rotation steps, each row followed by its count of steps:
The counts run from 0 to 528.
|  29 | -51 |  11 | -28 |   1 |  27 | -45 |  29 | -22 | -10 |  63 | -47 | -21 |   8 |  71 | -21 | -45 |  29 |  30 |  -1 |  -5 |  -7 | -10 |  16 |  -3 |  14 |  -4 |   8 | -13 |   6 |  51 |  17 |  20 | -35 |   8 | -57 |  31 |  35 | -12 |  -8 | -16 |   6 | -11 | -28 |  38 |  -9 |   5 |   8 | => 105
| -15 |  -5 |  37 | -76 |   2 |  46 |  -1 |  19 |  -6 |  10 |   9 | -10 |  30 | -10 |  62 | -29 | -44 |  -5 |   4 |   5 |   3 | -25 |  -9 |  68 | -10 | -36 |  48 |   2 | -42 | -10 |  12 |   3 | -40 | -32 |  33 | -25 |  28 |  20 | -36 |  -1 | -28 |   6 |  36 | -16 |  -5 | -22 | -40 |  -6 | => 119
|   5 | -24 |  15 | -78 |  -5 |  30 |  -5 |   5 |  43 |  -7 |  11 | -24 |   0 | -46 |  31 | -32 | -32 |  28 |   7 | -49 |  14 | -17 |  -1 |  13 |  32 | -67 |  -1 |  37 |  18 | -25 |  12 |  11 |  22 | -14 |  22 | -57 |  12 | -15 | -29 | -12 | -30 |   5 |  10 |  22 |  -9 | -56 |  -3 |  39 | => 489
| -13 | -25 |  32 | -90 |   0 |  29 | -12 |  11 | -18 |  35 |  27 |  -1 |  13 |   9 |  50 | -21 | -18 |  28 |  28 | -12 |  22 |   7 |   7 |  50 |  16 | -62 |  28 |  25 | -29 | -14 |  21 |   1 | -13 |  -4 |  38 | -31 |  23 |   6 | -46 |  -8 | -11 |   4 |  36 |  14 |  -5 | -36 |  -2 | -26 | => 405
| -17 | -67 |  15 | -22 | -31 |  37 | -24 |  12 | -21 |   1 |  62 | -26 |   0 |  -7 |  72 | -17 | -31 |  37 |  24 |  -4 |  10 | -16 |   2 |  20 | -19 |  13 |  25 |  -5 | -32 |  -4 |  74 |   8 |  -3 | -35 | -22 | -40 |  20 |  25 | -30 | -38 |  16 |  -1 |  15 | -11 |  16 |  13 |   8 | -10 | => 67
| -20 | -52 | -16 | -50 |  -3 |  33 | -30 |   5 |  35 | -20 |  21 | -31 | -15 |  -9 |  72 | -45 | -23 |  27 |  23 | -54 |  -8 | -20 | -10 |  -4 |  35 |  -3 |   2 |  27 |  14 | -27 |  13 |   2 |  34 | -28 |   8 | -50 |  32 |  13 | -38 | -44 |   3 |   7 |  -8 |   1 | -11 | -37 |  14 |  31 | => 302
| -20 | -51 |   1 | -62 | -18 |  43 | -20 |  18 |   4 | -24 |  39 | -27 | -15 |  -1 |  73 | -41 | -30 |  39 |  13 | -28 | -14 | -17 |  40 |  23 |   1 |  -1 |  40 |  14 |  -9 | -15 |  39 |  -1 |   6 | -31 |   6 | -34 |  25 |  11 | -41 | -41 | -11 |   1 |   6 | -35 |  10 | -42 |   9 | -15 | => 343
|  -9 | -24 |   5 | -63 | -10 |  32 | -32 |  10 |  26 |  -3 |  27 | -20 |  -4 | -24 |  52 | -35 | -24 |  30 |  23 | -59 |  -6 |  -8 | -23 |  -4 |  46 | -41 | -11 |  34 |  13 | -29 |   7 |  21 |  35 | -12 |  33 | -55 |  19 |   9 | -38 | -18 | -11 |  12 |  -3 |  14 | -11 | -60 |  15 |  37 | => 14
|  11 | -23 |   1 | -56 |  -3 | -12 | -26 |  -7 |  38 | -17 |  30 |   3 |  27 | -59 |  44 |  -8 | -34 |  25 |   7 | -30 |   5 | -51 |  -2 |  49 |  26 | -35 |   1 |   8 |   8 | -33 |  43 | -19 |  19 |   8 | -13 | -55 |   5 | -22 | -57 | -12 | -14 |  11 |   5 |  35 |  19 | -17 | -50 |  38 | => 361
|  26 | -25 |   4 | -21 | -11 |  33 | -51 |  30 |  19 |  24 |  71 | -43 |  40 | -24 |  41 | -25 | -17 |  22 |  27 | -18 |  16 | -16 | -32 | -21 |  16 | -18 |   1 |  -8 |  -5 | -30 |  71 |  24 |  26 |  30 |  -4 | -33 |   6 |  16 | -29 |   1 | -25 |   4 | -10 |   8 |  17 | -45 | -40 |  18 | => 373
|  14 | -31 |  18 | -22 | -28 |  41 | -31 |  31 |  -1 | -27 |  61 | -43 | -10 | -17 |  76 | -27 | -50 |  20 |  10 | -22 | -14 | -31 |  -1 |  10 |  -1 |  12 |  21 |  -3 |  -1 |   2 |  61 |  25 |  23 | -36 |   9 | -25 |  13 |  17 | -16 | -10 | -30 |  28 | -10 | -40 |  24 | -32 | -14 |  18 | => 144
|  15 |  16 |  21 | -59 |  25 |  22 | -22 |   7 |  39 |   4 |  10 | -25 |  35 | -39 |  44 | -21 | -48 | -14 |  15 | -23 |  -2 | -49 | -43 |  34 |  36 | -42 | -10 |  13 | -14 | -20 |   0 |  10 |   9 | -14 |  31 | -46 |  26 |  -7 | -48 |   0 | -39 |  23 |  12 |  16 |  11 | -20 | -53 |  48 | => 161
|  -2 | -26 |   4 | -70 |  15 | -13 | -25 | -21 |  30 | -18 |  32 | -18 |  20 | -38 |  26 | -16 | -44 |  -5 |  12 | -15 |  15 | -54 | -33 |  37 |  -1 | -42 | -14 |   7 | -36 |  -8 |  25 |  -9 | -17 | -25 | -16 | -66 | -11 |  -7 | -31 | -22 | -32 | -39 |  21 |  27 |  27 |   5 | -41 |  40 | => 399
|  24 | -37 |  22 | -37 |   0 |  60 | -28 |  32 |  32 |  32 |  54 | -63 |  33 | -20 |  27 | -20 | -23 |  42 |  24 |  -6 |  25 |  -1 |  -5 | -11 |  18 | -41 |  -8 |  14 | -12 | -12 |  53 |  30 |  25 |  14 | -23 | -46 |  20 |  10 | -14 | -14 | -20 | -15 |   6 |  13 |  -3 | -48 |  -8 |  13 | => 413
| -18 |   0 |  38 | -38 |  -9 |  73 |  -1 |  -1 |  31 |  41 |  45 | -45 |  59 | -29 |  27 | -25 | -29 |  -7 |  12 | -17 |  13 | -35 | -33 |  10 |  23 | -55 |  15 |  -6 | -30 | -20 |  29 |  28 | -13 |  -5 |   0 | -13 |  15 |  -2 | -48 | -17 | -32 |   3 |  33 |  16 | -15 | -29 | -32 |  16 | => 287
|   3 | -42 | -26 | -71 | -25 |   7 | -32 |  24 |  35 | -20 |  32 | -11 |  15 | -44 |  52 | -32 | -19 |  45 |   3 | -40 |  20 | -21 |  12 |  10 |   9 | -21 |  36 |   3 |   4 | -36 |  66 |  -4 |   5 |  17 |  -2 | -35 |  -5 | -10 | -20 | -20 | -28 |  -7 |  -7 |   8 |  15 | -59 | -25 |  11 | => 134
| -21 |  -4 | -14 | -74 |  -6 |   6 | -35 |   5 |  23 |  31 |  25 |  -4 |  49 | -30 |  43 | -10 |  -2 |   4 |  14 | -43 |  31 | -32 | -38 |  -2 |  28 | -44 |  29 | -17 | -33 | -42 |  42 |  -4 | -17 |  15 |  23 | -26 |  10 |  -2 | -48 | -17 |  -7 |  -5 |  27 |  46 |   7 | -29 | -32 |   7 | => 10
| -21 | -35 |  37 | -47 | -10 |  71 |  -6 |  21 | -16 |  14 |  32 | -59 |   5 |  -5 |  64 | -26 | -49 |  10 |   9 |   1 |  11 | -11 | -18 |  14 |  -8 | -12 |  26 |   5 | -50 |  14 |  31 |  28 | -20 | -59 |  11 | -30 |  45 |  31 | -21 | -25 |  -9 |  -1 |  35 | -22 |   3 | -10 |  12 | -12 | => 267
|  -9 | -23 |   6 | -47 |  -1 |   7 | -40 | -13 |   7 |  25 |  73 | -12 |  56 |  -5 |  40 | -13 | -12 |   4 |  33 |  -8 |   8 | -40 | -14 |  34 |   9 | -35 |  15 | -11 | -44 | -35 |  56 |  -4 |  -5 |  15 | -17 | -29 | -11 |  -3 | -62 | -20 | -14 | -26 |  14 |  19 |  17 | -10 | -64 |   6 | => 523
|   2 | -22 |  -1 | -71 |  23 |  14 | -28 |   1 |  32 | -11 |  41 | -15 |  44 | -15 |  43 | -38 | -29 |  24 |  27 | -12 | -12 | -25 |  19 |  59 |  16 | -41 |  19 |   7 | -14 | -39 |  10 | -15 |  17 |  10 | -16 | -37 |   5 |   2 | -56 | -18 | -37 | -23 |   0 |  -6 |  -7 | -50 | -57 |   8 | => 323
| -20 |  -7 |   4 | -93 |  -1 |  15 | -19 |  -1 |  42 |  -1 |  11 | -18 |  37 | -31 |  22 | -32 | -24 |  -3 |  -8 | -46 |  19 | -41 | -13 |  25 |  17 | -77 |  27 |   5 | -21 | -17 |  26 |  -3 | -15 | -11 |   5 | -35 |  -8 | -25 | -37 | -26 | -38 | -15 |  38 |  28 |  -1 | -46 | -15 |  25 | => 487
|   2 | -43 | -22 | -77 |  20 |  32 | -23 |  28 |  65 | -25 |  -2 | -54 |   5 | -33 |  54 | -46 | -29 |  29 |  -3 | -26 |   8 | -23 |   4 |  -1 |  25 | -15 |   2 |   7 |   0 | -17 |  11 |  -1 |  21 | -18 |  -5 | -48 |  34 |  11 | -15 | -27 | -29 | -14 |   5 |  -6 |   2 | -44 |  -5 |  30 | => 262
|  10 |  12 |  52 | -43 | -14 |  20 | -15 |  17 |  -8 |  17 |  29 |  -4 |  16 | -25 |  55 | -19 | -54 | -10 |  11 | -11 |  -9 | -37 | -52 |  47 |   1 | -37 |  17 |   4 | -20 |  -2 |  34 |  26 | -17 | -39 |  57 | -35 |  17 |   8 | -35 |  23 | -30 |  35 |  14 |  -4 |  21 | -16 | -37 |  28 | => 81
|   3 | -43 | -32 | -68 |   3 |  -1 | -50 |   9 |  29 |  -7 |  48 | -26 |  18 | -17 |  39 | -29 | -13 |  36 |  27 | -34 |  20 | -11 |  -7 |  -9 |  28 | -29 |  -1 |   9 |   0 | -39 |  40 |  -4 |  19 |  20 |  -8 | -59 |  -2 |   3 | -29 | -31 | -21 | -39 |  -7 |  30 |   7 | -44 | -18 |  19 | => 174
|  -3 | -47 |  12 | -35 | -47 |  24 | -42 |  29 | -23 |  12 |  84 | -11 |   5 | -18 |  61 | -17 | -12 |  42 |  31 | -24 |  17 |  -4 | -21 |  -3 | -11 |  -5 |  24 |   0 |  -8 | -32 |  82 |  17 |   1 |   6 |  11 | -29 | -13 |  20 | -32 | -12 |   1 | -14 |  -9 |   6 |  13 | -34 | -20 |   4 | => 294
|  20 |   6 |   8 | -92 |  -4 |  20 | -26 |  38 |  31 | -11 |  15 | -21 |  24 | -40 |  44 | -32 | -41 |   8 |  -9 | -26 |  13 | -23 | -21 |  21 |   8 | -51 |  25 |   5 |  -3 | -22 |  32 |  14 | -15 |  -1 |  34 | -35 |  -2 |  -4 | -10 |  20 | -54 |  10 |   4 |  -2 |  11 | -61 | -34 |  23 | => 409
|   0 | -26 |  50 | -37 | -21 |  24 | -14 |   2 | -23 | -10 |  44 | -11 |  -9 | -41 |  50 | -14 | -65 |   3 |  19 | -16 |  -4 | -21 | -56 |  48 | -13 | -21 |  -8 |  23 | -20 | -11 |  27 |  21 | -17 | -45 |  35 | -59 |   1 |  18 | -28 |   5 | -12 |   5 |  -2 |  -2 |  21 |   7 | -32 |  54 | => 518
| -17 | -53 |  23 | -56 |  -7 |   5 | -11 | -13 |  -8 | -25 |  29 | -33 | -26 | -29 |  52 | -16 | -62 |   8 |   2 | -14 |  15 | -31 | -32 |  33 | -22 | -16 |  -8 |  16 | -32 |  15 |  28 |  11 | -16 | -71 |  -1 | -73 |  10 |  13 | -18 | -28 |  -6 | -19 |  23 |   0 |  35 |  13 |  11 |  28 | => 191
| -13 | -12 |  53 | -26 |   4 |  62 |  -7 | -11 |   6 |  32 |  38 | -40 |  37 | -15 |  47 | -20 | -45 | -11 |  25 | -11 |   1 | -41 | -44 |  38 |  24 | -35 |  -2 |   5 | -48 |   0 |   9 |  27 |  -4 | -57 |   2 | -30 |  44 |  12 | -58 | -24 |   3 |  15 |  34 |   7 | -10 |  11 | -14 |  17 | => 515
|  -1 | -19 |  56 | -33 | -18 |  39 |  -8 |  -6 |   2 |  24 |  35 | -18 |  10 | -48 |  34 |  -9 | -54 |   0 |  11 | -24 |  25 | -29 | -66 |  34 |   5 | -43 | -19 |  28 | -18 | -10 |  31 |  31 |  -6 | -38 |  31 | -62 |  19 |  -2 | -38 |  -4 |   0 |  10 |  21 |  37 |  12 |  13 |  -7 |  43 | => 2
| -13 | -51 |  27 | -45 | -27 |  11 | -24 | -17 | -13 |   1 |  65 |  18 |  -3 | -16 |  53 | -18 | -29 |  40 |  40 | -26 |  -3 |  -6 |   0 |  52 |   9 | -27 |   5 |  29 |  -8 | -45 |  47 |  -1 |  15 | -12 |  10 | -55 |   0 |  10 | -71 | -16 |  10 |  -9 |  -6 |  18 |  -8 |  -7 | -21 |  10 | => 442
|  13 |  -4 |  31 | -70 |   5 |  32 |   5 |   2 |  36 |   3 |   0 | -29 |  13 | -47 |  30 | -20 | -55 |   9 |  -2 | -27 |  10 | -37 | -10 |  50 |  29 | -65 |  -9 |  41 |  -2 | -10 |  -4 |   4 |  12 | -30 |  16 | -56 |  32 | -13 | -41 |  -5 | -20 |  20 |  26 |  25 |   2 | -21 |  -7 |  31 | => 201
|   6 |  -4 |  60 | -32 |   1 |  39 |  -9 | -10 |   8 |  40 |  41 | -29 |  28 | -34 |  30 |  -1 | -52 |  -7 |  18 | -18 |  21 | -44 | -55 |  31 |  17 | -48 | -17 |  15 | -33 |  13 |  34 |  28 |   0 | -38 |  14 | -43 |  27 |  -1 | -44 |  -4 |  -2 |  18 |  28 |  30 |  11 |  10 | -10 |  35 | => 1
